Named turns come first, each shown by rows before and after it. Which turns, in which order, take the first row of each pair that follows to the second? Write the first one first, as in the answered first pair.
zife (before -> after):
[-0.81  0.83 -0.30 -0.52 -0.31 -0.16  0.41 -0.79]  ->  [-0.71  0.05 -0.54 -1.04  0.15  1.00  0.34 -0.34]
[-2.67 -1.40 -1.52  0.40  2.02  0.36 -0.03  1.66]  ->  [-3.02  0.30 -0.96  1.82  0.49 -2.17  0.31  0.65]
[-1.89  0.65 -0.79 -0.69 -0.98 -0.48 -0.59 -1.36]  ->  [-1.83 -0.26 -1.11 -1.51 -0.21  1.05 -0.59 -0.91]
[-3.15 -0.43 -0.83 -2.40  0.42  1.12 -0.60 -0.32]  ->  [-2.66 -1.79 -2.38 -0.75  0.05 -0.20  0.55  0.72]
lif (before -> after):
[-2.81 -1.80 -1.90  0.63  1.00  0.10  0.35  1.23]  ->  [-2.59 -1.80 -2.48  0.30  0.29 -1.04  0.66  1.10]
[-3.17 -2.23 -3.43 -0.47 -0.58  0.45  1.89  0.46]  ->  [-1.12 -2.39 -3.68  1.61 -0.90 -1.11  2.50  1.03]
[-0.03 -0.36  0.27  0.53  0.95  0.43 -1.31  0.94]  ->  [-0.98  0.01 -0.08 -1.15  0.17  0.13 -1.20  0.41]
[ 0.44  0.56  1.06  2.17 -0.65 -1.95 -0.90  0.11]  ->  [-0.86  0.50  1.79  1.59  0.64  0.55 -1.92 -0.09]
sog (before -> after):
[ 0.78  1.70  1.88 -1.04 -0.66 -1.19 -0.45 -2.48]  ->  [ 1.63  0.62  1.57 -2.49  0.26  0.62 -0.71 -1.61]
[ 0.53  1.19  1.41 -2.88  0.33  1.59 -0.48  0.53]  ->  [ 1.28 -0.58  0.17 -1.68  1.20  2.21  0.03  2.04]
[-5.60 -0.94 -1.12 -1.90  1.09  2.22 -0.44 -0.40]  ->  [-5.21 -1.67 -1.60 -1.07  1.46  2.62 -0.12  0.28]
Pairs:
Each pair is two turns apart.
[-0.98  0.78 -0.37 -1.39 -1.20 -1.31  0.85 -0.20]  ->  [ 0.53  1.28  0.73  0.72 -0.86 -1.49  0.37 -0.01] -> lif, sog
[ 0.92 -1.45 -0.66 -0.72  0.57  1.01  0.22  0.84]  ->  [ 0.40  1.22  0.89 -0.15 -0.79 -1.21 -0.08 -1.12] -> zife, zife
[-0.90  0.49  0.39 -1.91 -0.47 -0.58 -0.04  0.10]  ->  [-0.11 -1.18 -0.50 -1.19  0.32  0.30  0.24  1.51] -> sog, sog
[ 1.54 -3.53 -0.84  5.96  2.61  1.01  0.70  4.39]  ->  [-3.89  2.24  4.20  4.04  2.68  2.80 -2.74 -0.66] -> zife, lif
[-3.16 -0.85 -0.11 -1.43  0.87  1.87 -0.12  0.00]  ->  [-2.20 -1.15 -1.87 -1.49 -1.02 -1.40  1.56  0.38] -> sog, lif
[ 3.08  2.40  0.76 -4.47 -1.37  0.88 -1.44 -1.69]  ->  [ 3.74 -2.89 -3.79  0.30 -0.19  0.46  0.92  2.22] -> zife, sog
[ 2.57 -3.28 -2.45 -1.32 -0.66  0.58  1.37  2.91]  ->  [ 0.30 -0.29 -1.99  2.14 -3.12 -3.94  1.96  0.71] -> sog, sog
[-3.59 -1.12 -0.14 -1.00  0.64  1.79 -0.60 -0.24]  ->  [-1.88 -0.34 -1.27 -2.52 -1.84 -1.71  0.78 -0.51] -> lif, sog
[-1.32  1.18  2.39 -2.71 -0.52  0.94 -0.52 -1.25]  ->  [ 0.39 -2.69  0.18 -0.67  1.24  2.66  0.36  1.69] -> sog, sog
[ 1.85  1.80  2.06 -0.65  0.12 -1.88 -1.58  0.31]  ->  [ 2.73 -0.79  0.69 -1.09  1.40 -0.14 -0.90  2.13] -> sog, zife
[-2.17 -2.79 -0.32  2.26  3.48  5.29 -1.41  2.09]  ->  [-4.18  2.11  0.15  5.58 -1.15 -3.13  0.03 -1.36] -> zife, sog
[-3.14  1.72  0.39  0.57 -0.93 -1.00 -0.56 -1.56]  ->  [-0.16  1.74 -0.06 -0.27 -2.16 -3.00  0.46 -1.11] -> sog, lif
[-2.60 -0.29  0.05 -0.57  0.54  1.50 -0.30 -0.37]  ->  [-1.84  0.59 -0.14 -2.20 -0.87 -0.39  0.10 -0.85] -> lif, zife
[-5.62  2.28  2.51  4.23  2.74  0.79 -1.97 -2.27]  ->  [-5.39 -0.31  1.22  3.69  4.28  3.42 -1.83 -0.48] -> zife, sog
[ 0.75 -2.43 -2.64 -0.07  0.39  0.10  1.16  1.82]  ->  [-0.75 -1.84 -1.42  2.51  1.34  1.19  0.21  1.38] -> sog, lif
[ 3.74  0.73  2.12  2.16  1.04  0.28 -0.60  1.14]  ->  [ 1.00 -2.69 -1.31  1.37  1.56  1.90  0.75  2.88] -> lif, zife
[-1.37 -2.34 -1.78  1.16 -0.79 -1.35  1.13  0.81]  ->  [-2.61 -2.46 -1.17  0.45  0.11  0.97  0.19  0.48] -> lif, lif
[-0.59 -0.94 -2.81 -0.26  1.60  1.15  0.51  1.64]  ->  [-1.19 -0.30 -3.14  0.16  0.33 -0.87  0.98  1.11] -> lif, sog
[ 2.06  1.53 -1.82 -0.96 -2.44 -4.40  1.22 -1.04]  ->  [ 2.48  1.08 -0.87 -5.40 -0.89 -0.16 -0.34 -0.89] -> sog, zife
[ 0.06 -1.36  0.41 -0.56  2.64  3.11 -0.06  0.92]  ->  [-2.78 -1.22 -1.14 -1.97  1.39  1.74  0.70  0.08] -> sog, lif
[-0.68 -2.95 -3.55 -0.65 -1.28 -1.69  2.29  1.00]  ->  [-2.03 -0.29 -2.10 -1.56 -2.61 -3.07  1.75 -1.16] -> sog, sog
[-0.44 -0.71 -1.62 -4.55  1.50  1.01 -0.22  0.31]  ->  [ 1.83  1.39 -0.98 -2.77 -0.66 -3.43  0.53 -0.48] -> lif, zife
[-3.11  0.07 -0.25 -0.71 -0.62  1.69 -0.28 -1.10]  ->  [-1.12 -0.17 -1.74 -1.00 -2.33 -1.43  1.31 -0.63] -> sog, lif
[ 0.98  1.04  1.94  0.57  2.23  1.25 -1.38 -0.17]  ->  [ 1.04  0.32  1.35  2.19  2.28  0.75 -1.07  0.43] -> sog, sog
[ 2.83  0.16 -0.65 -0.33 -1.62 -3.39  0.64  0.36]  ->  [ 3.87  1.30  2.02 -0.07  0.01 -0.97 -1.21 -0.12] -> zife, lif
[ 0.57 -0.81  0.66  3.40  0.65  1.60 -1.28  0.62]  ->  [-0.57  1.44  1.81  2.81 -0.48  0.26 -1.68 -1.03] -> sog, sog
[ 1.57 -0.86 -0.21  0.58 -2.10 -0.41  0.77  0.85]  ->  [ 1.00  0.18  0.46 -0.13 -2.64 -1.04  0.51 -0.02] -> sog, sog
[ 1.52  0.89  2.04 -0.43  1.22  1.35 -0.76 -0.80]  ->  [ 0.13  0.45  0.84 -2.51  0.59  1.47 -0.21 -0.91] -> sog, lif
[-0.49 -1.44 -0.11 -1.75  1.38  1.38 -0.35  0.18]  ->  [-0.02 -0.69 -0.88 -1.89 -0.54 -1.77  0.73 -0.32] -> lif, zife
[ 0.65 -0.14  0.90  2.44  1.63  1.95 -0.05 -0.04]  ->  [-0.42  0.78 -0.83 -1.47 -1.70 -1.87  1.55 -1.39] -> lif, lif
[ 0.15  0.47  1.19 -0.22  1.18  1.72 -0.98  0.18]  ->  [ 1.39  0.78 -0.02 -0.18 -1.06 -1.74  0.28  0.22] -> lif, lif
[-0.27 -0.51 -0.75 -2.06 -0.69 -0.06  0.50  0.57]  ->  [ 0.98  1.06  0.47 -0.40 -1.15 -1.55  0.35 -0.15] -> lif, zife
[-1.47 -2.21 -1.77  2.87  1.53  0.32  2.23  1.91]  ->  [-3.31 -1.58 -2.77 -0.64  0.00 -0.68  2.76  0.81] -> lif, lif
[-0.29 -0.38 -2.14 -0.66 -1.09 -1.70  1.52  0.11]  ->  [ 0.19  0.44 -0.58  2.62 -0.42 -1.76  0.77 -0.27] -> lif, sog
[ 0.77  0.60  2.78 -5.12  1.11  1.93 -1.49 -0.65]  ->  [ 1.34 -1.83 -0.63 -5.98 -0.10  0.50  0.74  0.92] -> sog, lif
[-1.14  1.40  1.40  0.77  0.66  2.05 -1.80 -0.28]  ->  [-0.51  0.24  0.72  1.51  1.22  2.59 -1.57  0.83] -> sog, sog
[-1.73 -0.06  0.25  0.31  0.24  1.26 -1.08 -1.11]  ->  [-1.40 -0.65 -0.85  1.84 -0.28 -0.16 -0.27 -0.74] -> zife, zife
[-1.74  1.01  1.54  1.27  0.18  0.14  0.99 -1.01]  ->  [-1.80  0.55  0.21 -1.48 -0.81 -0.27  1.62 -0.95] -> zife, lif
[-0.11  3.63  2.64 -1.01 -1.03 -1.48 -1.69 -2.09]  ->  [ 1.18  0.14 -1.00 -5.26 -1.41 -0.97  0.00  0.02] -> zife, lif
[ 2.91  0.73  0.08 -0.64 -1.19 -2.52  1.39 -0.16]  ->  [ 3.36  0.49  0.36 -1.86 -0.84 -1.51  1.05 -0.14] -> sog, sog
[-1.59  1.53  1.78  1.09  0.52 -0.25 -0.81 -1.35]  ->  [-0.50  0.18  1.61 -0.96  1.49  1.92 -1.20 -0.44] -> sog, sog
[ 1.19  1.09  0.03 -0.78 -1.23 -2.06  0.77 -0.35]  ->  [ 1.57  0.24  0.01 -2.63 -0.18  0.05  0.18  0.32] -> sog, zife
[-0.97 -1.42 -1.22  0.45  1.06 -0.07  0.53 -0.44]  ->  [-1.34  0.41  0.12 -0.54  0.70  0.06 -0.34 -1.80] -> zife, zife
[ 1.59 -0.03  2.11 -0.88  0.95  1.92 -2.87  0.64]  ->  [ 2.68  0.66  0.74 -1.77 -1.66 -2.42 -1.00  0.34] -> lif, lif
[ 0.45 -0.79 -2.70 -0.55 -0.14  1.57  2.80  2.13]  ->  [-0.37  3.77  1.01 -1.92 -1.25  0.50  1.11 -1.14] -> zife, zife
[-0.83  1.17  0.26 -0.47 -1.28 -1.51 -0.14 -0.58]  ->  [ 0.41  1.57  1.50  0.51 -0.70 -0.96 -0.78 -0.45] -> lif, sog
[-0.90  1.94  2.74  1.02  0.93  0.66 -1.05 -0.97]  ->  [-2.08 -0.01 -0.14 -3.37 -0.17  0.58  0.29 -0.34] -> zife, lif
[ 2.38  0.70  0.08 -2.65 -1.42 -0.11  1.21  0.55]  ->  [ 3.08 -0.60  0.02 -0.53  0.11  1.46  0.90  1.79] -> sog, lif
[-1.82  0.06  0.48 -1.18  0.35  1.30 -0.16 -0.39]  ->  [-1.26 -1.34 -1.04  0.98  0.07 -0.20  0.96  0.65] -> sog, zife
[-2.12  0.54  2.02 -2.35 -0.73  0.84 -0.25 -2.04]  ->  [ 0.64 -0.74 -0.01 -2.88 -2.01 -1.87  1.53 -0.82] -> sog, lif
[-1.03  0.82  0.42 -2.49  1.62  1.63  0.75 -1.55]  ->  [ 0.19 -0.23 -1.60 -2.93  0.41 -0.47  2.31 -0.76] -> sog, lif
[-0.80 -1.56 -0.36  1.04  0.41  0.92  0.58  0.25]  ->  [-1.81 -0.72 -0.14  0.98  0.01  0.22  0.49 -0.37] -> sog, lif
[ 2.28 -0.25 -0.08  0.79 -1.36 -1.67  0.80  0.95]  ->  [ 2.24  0.05  1.25 -1.85 -0.05  1.46 -0.54  0.60] -> zife, zife
[-2.80 -0.48  0.76 -0.58  1.69  2.32 -0.23  0.90]  ->  [-2.45  0.18 -0.69 -2.91 -0.81 -0.82  1.13  0.31] -> lif, zife
[-0.53  0.59  0.02  1.05 -2.20 -2.12  0.03 -0.55]  ->  [-0.20 -1.88 -0.69 -1.45  0.00  2.06 -0.59  1.05] -> zife, zife
[ 0.26  0.90 -0.38 -0.37 -1.31 -1.51  1.84 -1.67]  ->  [ 0.98 -0.49  0.00 -2.14  0.49  1.89  1.04 -0.70] -> zife, sog
[ 2.70  1.98  0.81 -2.22  0.41 -3.53  0.52 -1.78]  ->  [ 1.18  1.25  2.73 -1.51  3.60  1.60 -1.81 -1.43] -> lif, lif
[ 0.24  1.25  1.98  1.17  0.02 -0.11 -0.11 -0.11]  ->  [-0.73  0.65  0.97 -2.05 -0.39  0.75  0.07 -0.13] -> zife, lif
[-5.01  0.59 -2.11 -1.80 -1.88 -0.13  0.10 -1.19]  ->  [-1.56  2.52 -0.92 -0.66 -3.31 -3.53  0.48 -1.63] -> lif, sog
[ 1.32 -0.70  0.82  1.04  1.60  0.89 -0.07  1.53]  ->  [ 0.47  1.03  1.76  1.91  0.64 -0.59 -0.29  0.32] -> sog, zife
[-2.77 -1.11 -1.06  1.35 -0.41  1.24  0.41 -0.28]  ->  [-3.03  0.63 -0.17  0.04 -1.42  0.01  0.09 -1.68] -> lif, zife
[-3.76 -0.50  1.52 -1.96  1.28  1.52 -0.31 -1.87]  ->  [-3.34 -1.51 -0.97  1.88 -0.09 -2.32  1.85 -0.66] -> zife, zife
[ 3.16 -1.23  0.49  1.16  1.57  1.63 -0.28  1.78]  ->  [ 0.60 -2.37 -1.10 -0.09  1.62  2.79  0.14  2.05] -> lif, sog
[ 0.20 -2.15 -1.65  1.40  0.11  1.34  1.94  1.46]  ->  [-1.09 -1.62 -2.24 -0.94 -0.97  0.77  2.13  0.63] -> lif, lif
[-1.14  0.13  0.36 -1.90 -0.20  0.49 -0.51  0.07]  ->  [-0.53 -1.30 -1.14  0.13 -0.43 -0.87  0.55  1.29] -> sog, zife
[ 1.18 -0.93 -0.35 -2.25  1.25  1.04 -1.69  0.62]  ->  [ 1.14 -0.43 -0.94  1.58 -0.30 -2.47 -0.53  0.51] -> sog, zife
[-0.70  2.61  3.04 -0.42  0.27  0.22 -1.76 -0.62]  ->  [ 0.06  2.00  1.46 -3.40 -0.94 -0.82 -0.54 -0.14] -> sog, lif
[-0.60  0.21 -1.18  1.00 -1.43 -2.34  1.37 -0.70]  ->  [-0.08  0.62  0.73 -2.92  0.05  1.70 -0.50 -1.12] -> zife, sog
[-0.09  0.83  0.87  0.15  0.78  1.72 -1.43 -0.47]  ->  [ 0.34 -0.77 -0.64  1.97  0.80  0.91 -0.39  0.85] -> sog, zife
